Named moves come first, each a turn or a mirror and shown by rows before and after it. Which of them, in which order, take the first row of each pair that follows to the second? Write the first one first, as in the answered first pair.
j_806:
[ 17  19  -7 -24   3 -11  15   9 -12  16   3  -3  16   6   8  -5 -10  -4
  24   9 -20   0 -17 -13   7   0  12  27  -4  18   2 -15 -13  -1  10  -5
  -7  10   2  26  -1  17  -3 -13  -7   5  -3  11   9] |-> [  0  20 -23 -26   1 -16  16   9   1  17   5  -5   8  16   0  18 -16  -8
  22  20 -11   2 -18  -1   8   4  15  21   9  26  -6   3  -3  -8   5  -6
   1   2  -5  20  17   4  -2  -6  -6  -7 -12  13  12]
[ -7  -1  10  -7   4  16  -7  -3   9  10  -5  -6  -1  11  -9 -28  32  26
   6  -9   1  16  11  10 -16   3  -1  -2  13 -11  26  -2 -10  24  -2  12
 -10  15  18 -21 -25  -9   1   0  -4 -20   5  21   0] |-> [-18   1   0 -12  -2  13  -9  -4  18  13  -3  -4  -3  13 -13  -8  31  22
   0  -1  11  20   5  19 -14   4   0  -7  18  -3  17  10  -1  19  -9  14
  -7  12  12 -22 -16 -20   3   5  -1 -25   2  22  -1]
[ 23  20  -9 -16  -1 -37   9  26 -27   8  19   6  15 -18  32 -14 -13   1
   4  11  -1  17  -7 -17  -8  -8   5  38   4  13   9 -15 -28   4   5 -10
  -1  28  17  16   7  -5   3  12  16   2  16  10  15] |-> [ -2  25 -23 -18  -4 -37   5  18  -7  11  26   9  10  -9  23  17 -16  -9
   5  26  11  17 -13  -3  -6  -5  13  31  20  23  -8   7 -13  -4  -3  -8
   7  20  11   9  22 -23   5  15  22 -15   2   7  20]
j_367:
[ -8  20 -29  -1  28 -22  -8   2  24  -1   9  -2 -28   3  -5  13   4 -11
  22 -19  -8  26  17   9  -5  10 -23   4   6  30 -19  12  20   6 -16 -21
 -24 -28  17 -54   3  18 -14   1  14  -4   6   7  -3] |-> [-10  19 -32   1  34 -27 -11  -3  25   5  13   3 -32   7 -11  23   0 -19
  18 -19   3  27  21  -5  -1   8 -21   2   0  25 -22  16  19   6 -19 -27
 -23 -25  11 -45   8  13 -24   2  23   3   2   0   3]
[-20   6 -19  -4   9  -4  18  -7   2  21   7   3 -14  -8 -13  13  20   5
   5  22  -1  -4  -8  32 -10  24   7 -14  40  34  10  -7  11   8 -12  -8
   2  -1   1 -24   7 -16   7  -1   8   5   8  -3   0] |-> [-17   3 -20   1   7 -15  13 -10   8  27  14  12 -21  -6 -21  28  14  -3
   3  21  10  -6  -2  12  -6  16   8 -17  35  21  12   8  13   2  -6 -16
   2  -1  -8 -11   8 -24   2   3  15   9   0  -9  12]
[-49  -5 -19 -11   3  -9  24 -36  11  -1  13   4  11  -1  18  20 -19  13
  39  16  13  14   0  10  18  -3  -3  16  35  26  -4  -2  16  -5 -23  30
  13   3 -36  17  10 -12  37  12  12 -54 -19  -6 -15] |-> [-42  -5 -15   0   3 -17   9 -40   9   1  30  17   4  -1  10  25 -23   0
  24  16  28  10   9 -17  24  -6  -7   9  22   2   0   7  10 -14 -21  21
  17   6 -45  33  13 -20  24  19  18 -42 -22 -14 -10]
[ 43 -13   6  21 -24  30 -12  11   8 -14 -15  -1   1  26 -32 -21   0  52
  18 -33   0  18  17  -4 -35   5  30   5  -5   8  33 -14  -5  45 -41  -2
  14  14  -1  -7 -40 -11  30  16   6   6  13  -2  10] |-> [ 30  -1  -5   8 -24  20   1  16   8  -3 -23  -3   9  33 -27 -10  -9  44
  31 -25  -4  20   6   5 -40   6  42  17   8  32  21 -11   0  44 -45   0
  18  11  -3  -4 -29 -11  33  10   7  -4   9   7  21]
j_359:
[-16  12 -14   7  -1 -15  -4   4   6  14   4  -3  -6  10  -7   9  -6 -12
  21  13  -5   2  -6  10   5  13  10  21  14  18  -6   8   6 -14   6  16
   7  -2  -1   1  12  -7  -4 -17   3   5   1   4  27] |-> [-23   4 -12  10  -4 -12 -10  -1  11   8   0  -6  -5  10 -11  11  -1  -9
  19  14  -5   1  -4  16   4  17   7  17  17  15  -6  13  17  -9   3  18
   8  -4  -2  -6  14 -13   5 -11  -2   1   2   5  22]
[-48   2  -6  18 -11  -2  -8 -10  28   8   0  -2 -18   6  -9  37  -9 -13
  -4   7  17   4  12  31  10   2  -6 -18  15  12 -15  39  25  -2 -20   4
   6  -6 -23 -23  -2 -39   5  18   7 -12 -17  -4  -3] |-> [ -5  17   2  -4   0 -33  23   5   6  38  -1  12  -8   0   3  24 -30 -26
   9  11   8  10   3 -19   9  -4  12  23  -7  23 -13  20   0  -8  -1 -16
  -4  15 -38  21   4  -6 -12   4  17  12  -7  -4  40]
[ 16  10  12  -7   4 -20   0   4  -5  12   5   4   5  -4  -2   4  -6  -5
  -1   2  10   2  -5 -30   3  -7  12  15 -18  -7  -7  -3 -11 -15  13  -8
  -5   1  -3   9  -3   2  -9  -5  14   3   8  -4   5] |-> [  2   5  10 -16  -3   5  -7   7   7  -4  -7 -10  10  -1   2  -8   5  13
  10   0  -7  -3 -13  15  -5  -1   3   7   1  18 -10 -14   7  -1   3  10
  -5  -6  10 -24 -16   0   7 -17   0 -16  10  11 -17]
[ 18  19  31  19  12 -21   3   1 -25  29   0  20   4 -13   3 -41  -9  13
 -18  13 -17  -3  17 -42   1 -19 -10   9 -30 -15  35  -1 -22 -13  24   5
  -6  11  -1  26 -21  42   9   2  40   7 -30 -22   2] |-> [ -5  11  26  14   5  10   0   0 -14   3 -18  -8  12 -12  14 -57  11  40
  -5  10 -37  -4   5  23  -8  -4 -12  -1   3  16  31 -14  -5   3   8  28
  -8  -1  23 -23 -33  41  37  -9  22 -20 -26  -6 -30]
j_850:
[-19  15   6 -12 -11  -9  38  10  -2  15 -10  -7  -6   3  18  -2   5   0
   7 -21  -8   7 -22   7  -6 -20  -6 -20  37   9  13 -22   5  10 -17  -7
   6   9   9 -22   1  31  -5 -23   4  -6  -3 -18   2] |-> [-14  15   5 -14  -8 -11  39  11  -4  19 -10   0  -9   0  19  -3   1  -2
  11 -22  -7   8 -22   0  -6 -19  -6 -16  34   9   9 -24   5  11 -18  -8
   9   7   5 -17   5  36  -7 -28   8  -3  -4 -12   5]
[ -7  -4 -21 -25 -29 -36  28  19  14  -1 -35 -17 -19  28  17  32 -16  -6
  12 -11  -6  18 -21 -32 -11 -12  -2  -8  10  13  22 -13   8 -10  15  -1
   4   7 -10  29  -3   9 -17  -8   0  -4  -6   8  24] |-> [ 12  -8  -7 -17 -27 -33  24  16   5 -12 -31 -16 -18  26  19  18 -14  -1
   6 -22 -11  16 -18 -49 -10 -14 -10  -5  -3  -4  31 -23  -3 -12  23  -3
   1  12  -6  35 -16  18 -19  -2   5   4   3   0  23]
[-17  16   6  -7  -3  -6   0  10   2   2  -7  13  10  14  -1   7  -4  -3
  12   3  -1  -2   2  14  11   6   7   1   7  24  11   2  11  -1  -1   3
  -9  -2  -5   2  15   2   0 -13 -17 -14  -2  -9   5] |-> [-10  21   6 -10  -3 -12   5  13  -1   8  -7  11   8  10  -2   4  -6  -4
  12   2   4  -3   1   4  14   4   8   6   0  22  14   1   8  -8   7  -5
  -6  -1  -2   6  13   9  -3 -14 -11  -6  -1 -10  14]
Then:
(two moves a pair)
[-40  -1 -17 -17  -5   9 -10 -17  29  26   7  16  -3  -2  -2  45 -23 -21
  -9  28  42  14  -3  -6  -1  -2  -5 -16  25   7 -15  56  13 -25 -10  -5
   6 -20 -39 -10  40 -35 -17   7 -10 -21 -17 -14  28] |-> [ 35   1  31 -12   4  -1   0  -1 -18  31   7  19  15 -24  18 -32 -20  -8
 -10  -5  11   7   8 -77  -4 -14 -22  14 -26 -15  18   3 -34 -19  27 -20
  -7   5 -28  30   5  19 -31   1  -8  25  13 -19  33] : j_850, j_806
[ -3  23 -15   9  -4 -10   7 -14  12  -2  -4   6  -2  10 -21  24 -25 -10
  -6  -4  15   9   9   0  -5  -3  17  24  27   3 -28  -5 -17 -14   9   3
  -5   7  14  19   9 -19  -3   7   1  -8  -9 -12  10] |-> [  1  21  -9   2  -1   1  11  -5  14 -14 -15  -4   6   6 -11   3 -11   0
   3 -11  -1   9  -1  21 -15  -2  19  24  28  22 -25 -27 -19  -3   3  12
 -10   9  28   4  -6  -8  14  -4 -10 -17  -4  -1   1] : j_850, j_359
[ 38   1  12 -18  21 -13  27  15 -22  -3  -4  10  17   1   9  -1   0  19
  32   5 -16  10 -15  -8   9  15  31  -6  10  15  10 -34 -13  15  31   4
  -1  -1  13 -17  -4  26  16 -14  -5   2   8  18   2] |-> [ 38   6   0 -13  28 -26  29  11 -22  14   7  24   9   8   0  21 -15   1
  27  17   8  13  -8 -35  20  11  37 -12   1   1   6 -10 -15   2  33  -5
   1   1  -6   4  14  15   2  -3   5  11  -2   9  21] : j_367, j_367
[-22 -16   4   4   1   4  -6 -10  14 -13  -7  -3  -6   4   6   4   1   4
  -4  -4   0  11   1  18   8   4   7  -7  10   1   4   0  14   5  -4   1
   2 -15  -9 -17   0  -7   5   4   3  -4  -2  -6 -15] |-> [ -6  -7   9 -13   3  -5  11   2   6   0 -10  -4   9   7  15  -5  -4   5
   8  -2 -12  12 -10   9   2   1  19  13   5  15  -1 -13   6   7   2  -3
  -3  -4  -8  -9   0  11   3  -7   5  -1   1   3  -3] : j_359, j_359
[-19 -10 -14  -9  14   1 -20 -13   2  -9  -1  14  15   1 -17  22  -5   0
  -6  -3  20   6   4 -22  18  -4   8   0 -27 -15 -12   9  10 -12  -2  -5
  -7 -20   3  -2  -1 -18  -2  13   2 -15  -3 -10  -4] |-> [-16 -16  -6  -6  12  13 -23 -10   0 -22  -6   3  18  -2 -10   2   6  13
  -7  -9   6   6   3  -3  12   1  -3  -1 -26  -6  -7  -5   6  -3   2   4
 -13 -22  19 -17 -15  -8   9  11  -7 -21   2  -3 -22] : j_367, j_367
[ 11   1   4  -4  -3  22  -7   0   3  -4   4   3   2  12   1 -15  -8 -21
  16   2 -24 -14  13  -1   0 -19  33  18  12  14   3 -25   9  -4 -14   4
 -12  19  13 -13 -12  11   4 -17 -13 -12 -17  14  30] |-> [ -9  -5   0   7  -6  27 -19 -10  14 -12  11   7 -11  17  -8   0  -8 -25
  11   6 -14 -16  21  10   4 -18  27  -2  19   7   2 -12  23  -3 -23   2
  -6   9   9 -20  -9  -2  10 -12 -14 -21 -24   5  20] : j_367, j_359
[ -1   7  11   5   6   1 -24  -9 -12  -1  -3   4   1  -8  -8 -16   7   6
  -3  -2   0  -1  19 -12   9   0  -6   1 -19 -26  21  10  -2  14   5   1
  20 -10   4   1 -11   1  -7   2 -16  14   1 -12 -11] |-> [  2  19   0 -18   6 -17   4   1 -14  18  -8   9  10  -6   2  -4  -6   0
  16  11 -10   2   3 -15   6  -1  14  23 -14   2   7  11   0  10   6  -2
  14  -7   0  14   0  12 -11  -7 -14  11  -5  -2  11] : j_806, j_359
[ 11  -4  21  10   2  14 -14 -14   7 -27 -17 -27   7 -10  -4 -31  17  23
   1  -4 -13  -4   6  32 -10   3 -11 -12 -12   0   8 -18   5  11  -5   9
   0  -4   9 -23 -26   3  20  -7  -9  -6   8  13 -35] |-> [ 29  -7  28  15   7   9 -19 -15  -4 -26 -10 -20   3 -11  -7 -38  17  21
  -6 -11  -8  -7   9  -1  -9  -1 -18 -17 -27 -21  13 -15  -4   8   3   2
  -1   5   3  -8 -28   7  10  -1  -4   5  12   1 -29] : j_359, j_367
[-20  -6 -19  13  -2 -15 -10 -19  11  -2  15  21 -21  13 -15  38 -14 -20
 -19  14  37  11  16 -14  18  -4   0 -21  -2 -20 -14  38  16  -8  -7  -5
   6 -10 -21   5  29 -24  -9  16  10   0  -6 -19   6] |-> [ 18   7 -12 -14  12 -35  20   4 -11  24   7  22  -5   7   3  18 -26 -24
   5  11   8  15   4 -37  12 -11  16  21 -17   6  -9   5  -7  -5   8 -14
   1   9 -20  36  26  16 -18   0  12  19   7 -12  37] : j_359, j_367
[ 13  -2  14  25   5   5 -31  15  16 -20  -5  -3 -24  -2  -9  17   4   1
 -15 -18  24  -7  14 -16  23 -20 -10  -4 -50 -42  22  31 -15  -5  20 -32
  22 -20 -29  -8   3  -4 -10  18  19  23   4 -26  -4] |-> [ 41   3  28   8   8   4 -12  26   1 -18 -15 -15  -6  -8   7 -13   3  13
   2 -28  -4  -3   8 -18  14 -21  -5  15 -58 -23  29   0 -24   3  26 -29
  10 -11 -18  -2 -12  23  -5   1  13  30  13 -14   1] : j_367, j_359
[ 10  10  -2   9   4  -2  -1   0  -8   1  12  -2  -8   0  -1  -9  10   4
  -5  -6   0   5   1  -7   4  -3  -2  -6 -10  -9  -2   0  -6   4   6  -1
   8   9   1   4  -8  -1 -10   2   2   4   6  -3   4] |-> [  2  12 -11   4   2  -7  12   3  -6  10   2   0  -2   0   3  -1   3   1
   2   0   0   6  -7  -1   1  -1   5   5  -3  11  -8   2   1   7   5   0
   9   7  -6   4   1   6  -7  -3   3  -1   3   2  10] : j_806, j_359
[ -1  18 -31  -1 -22  22  25 -46  29 -17   1  23 -18 -17 -31  34  30  -8
   5   0  24   9 -18  16   2   3 -57 -26  14  25  -9  26  21  22  -1   2
   4  12   9 -37  22 -15  11  15  -9  12  20  33 -16] |-> [ 29  22 -15 -19 -20  18  46 -31   9 -14 -10  16   0 -26 -12  -2  35   5
  21 -13  -5  10 -29  14 -10  -3 -54   0   5  42   0  -9   7  32   8   5
 -12  22  24 -32   7  19  15  -2 -16  15  33  41 -15] : j_806, j_367
[  8  32   7   5 -14  -4 -14  17  24 -15 -35 -13  15  23  16 -19   4 -23
  28  -2 -36   2   2  16  -7  -2 -22 -10  -7  27  13 -47  22  14   0 -14
 -12 -37  12 -40 -14   3   4 -19  11   7  18  12   7] |-> [ -4  23  11  25 -14   8 -38   2  29 -26 -23  -9  -5  26   2 -12  10 -27
   8  -7 -16  -2  13   4   3  -2 -39 -31 -14  -7  16 -26  24  10  -3 -17
  -7 -44   7 -44 -14 -17   2  -6  15  11  11   1   1] : j_359, j_367
[ -1  24 -10 -16   9 -18  26   0   2  16  -5  43  18  16  -5  28  16   4
  19  -2  -3   9 -43  -6  -2   6  19   5  31  13 -21  20   5   2 -36  -3
  15  -6   0   0  35 -17   3  13  -3   0  -9 -12  15] |-> [ -7  17 -12  -6  11 -17  19  -4   2  16  -1  47  14  18 -14  35  16   2
  12   1   4   6 -37 -13   3   3  17   0  34   0 -19  31  10  -1 -33  -3
  18  -8  -4   1  34 -25   1  20  -5   4 -12 -15  15] : j_359, j_359
